One turn moves each row of this set onto another row. After a few examples, where does it send each row asked below?
fadub: [-50   1 -29  -5 -13   7 -37  -2  -5  10  -8  19  16 -24 -32 -13  -8]
monu: [ 41  -1  -3  27  -9   8  -5  -8  21 -20   4   4  -5  21  13  14  16]
rar: [-60   3 -17 -27 -18   1 -18  42   2  10  -5   3   4 -15 -20  -6   1]
besog: [-60  -2 -10 -18   4   2 -17  41 -10 -12  -8  -3   7 -17 -20 -12  -4]
Mogu: [ 31  -3   8  20 -21   4  -4 -17  20 -26   5   5   1  29   5  14  12]
debam: [ 34 -16  22  -3 -21  18  -3  -1  28  -2  35  18  -6   4   4  18  21]
Suf: [ 37 -16  15   2 -21  19  -4  -2  26   5  35  19  -9   1   6  15  26]
zubak: [ 36 -18  18  -2 -16  19  -2   6  24  -2  36  12 -11   1   9  19  23]
Nugek: [ 30 -16  -4   9 -22  26   8 -18  33 -25  16  -1  -7  25 -19   0  16]
Leb: [ 39 -15 -14  17 -14  31  10  -8  31 -20  16  -2 -12  19 -13  -4  20]
Nat: [-54  13 -29 -13 -25   8 -31  21   7  22  -9  18   3 -21 -27  -9   5]
lavid: [-40   9 -37   4  14  16 -27  36 -10   8 -12   6   3 -34 -16 -17   5]
pigup: [-36  -4 -43   2  14  15 -22  34  -7  12  -9  -1   7 -35 -16 -12   3]
fera: [-55  11 -22  -5 -14   9 -37   7  -7   1 -15  19  12 -21 -30 -13   0]
gezud: [-61 -13 -15 -23   0  -1 -15  30  -8  -8  -4  -6  15 -14 -21  -8  -8]
vog: [-44  10 -37 -11  -5  10 -21  47   4  24  -8   7  -1 -29 -14 -10  10]
zutem: [ 34 -10   6  18  -8   3   5   2  18 -29   7  -6  -1  29  13  17  13]
Zaka: [ 31 -22  -5   7 -13  26  16  -4  31 -28  17  -9 -12  23 -14  -2  20]

rar -> vog
lavid -> fera
Now these:
zutem -> monu
pigup -> fadub
Leb -> Nugek

One turn moves each row of this set onto another row. After a few examples, where does it send each row asked below?
pufa: [ 38 -12  10   9 -21  -2   2 -11 -20   6  35 -14   1 -11   2 -21 -21]
Tuko: [  8 -12   5   1  14  27  17  -4  36 -15  14 -37  30  34 -19 -10 -10]
bules: [  1  -7 -35  -1  50 -16  15 -18  23   8 -14   4 -15  29 -23  12 -19]
nir: [ 33 -21 -16  32  -6 -20 -17  -4   2 -10  -4  20 -29   9  -2   7 -48]
Falas: [ 20   5  20  20 -12  46 -26 -26  -6  -3 -21 -10  -9  -8 -17  -2 -33]
Vodu: [  4   6 -17 -11   0  26  14  37 -14   5  17 -18  20  -5 -23 -11 -25]
tiru: [ -2  19  -1  47 -34 -15  10  -6  -5  10 -21 -32   3 -14 -34 -16  -5]
Baful: [ -5   6  -9  15  23  36   3 -35  26  21 -31 -28   1  15 -36 -29  -5]
tula: [ 10 -26  21  25 -21  39  25 -25   4 -13 -21 -16 -14  36 -37  -8  -9]
Pul: [ 17 -30 -40   2  10 -24  32  18 -13  14   3   1  -8   7  -5  14  -7]
fiv: [-13  -6  13  52 -23   1  10 -38  -4  14   8 -39  12   9 -32  12  -8]
Nosu: [ -9  -2 -25   5  45 -13  13  -7  39   4 -16   1  -3  32 -38   2 -24]
leto: [-15  14  20  11   0  13   2 -19  13  15  24 -49  -4   5 -16  28   0]
bigu: [ 34 -18  -1  29  -9 -20  -2   0   7 -15  15  18 -35   0 -16   8 -49]
nilug: [  8 -25  -5  35  12  25 -20  -6  15  -8 -43   9 -15  24  -8  31 -22]
Fasuv: [ 29 -24 -45   1  12 -30  21   8  -3   8   1   1 -24   8   3   8 -17]
Mobe: [ -2  35   4  11 -11   2   3  14  12  12  -5 -41 -10 -20 -13   1  12]
zova: [  7 -10 -23 -16  -4  -7  33 -17  -7  31   8 -35   8  23 -21 -30  -2]
peba: [  6 -20 -14  32  28  10 -22 -21  10  -2 -34  19 -14  29 -10  24 -30]
Leze: [ 15  -6   8  42 -12  29  20  11 -15   3   8  10 -23 -15 -41 -34 -19]

Tuko -> tula
Fasuv -> bules
Now these:
fiv -> tiru
Baful -> Falas
Nosu -> nilug

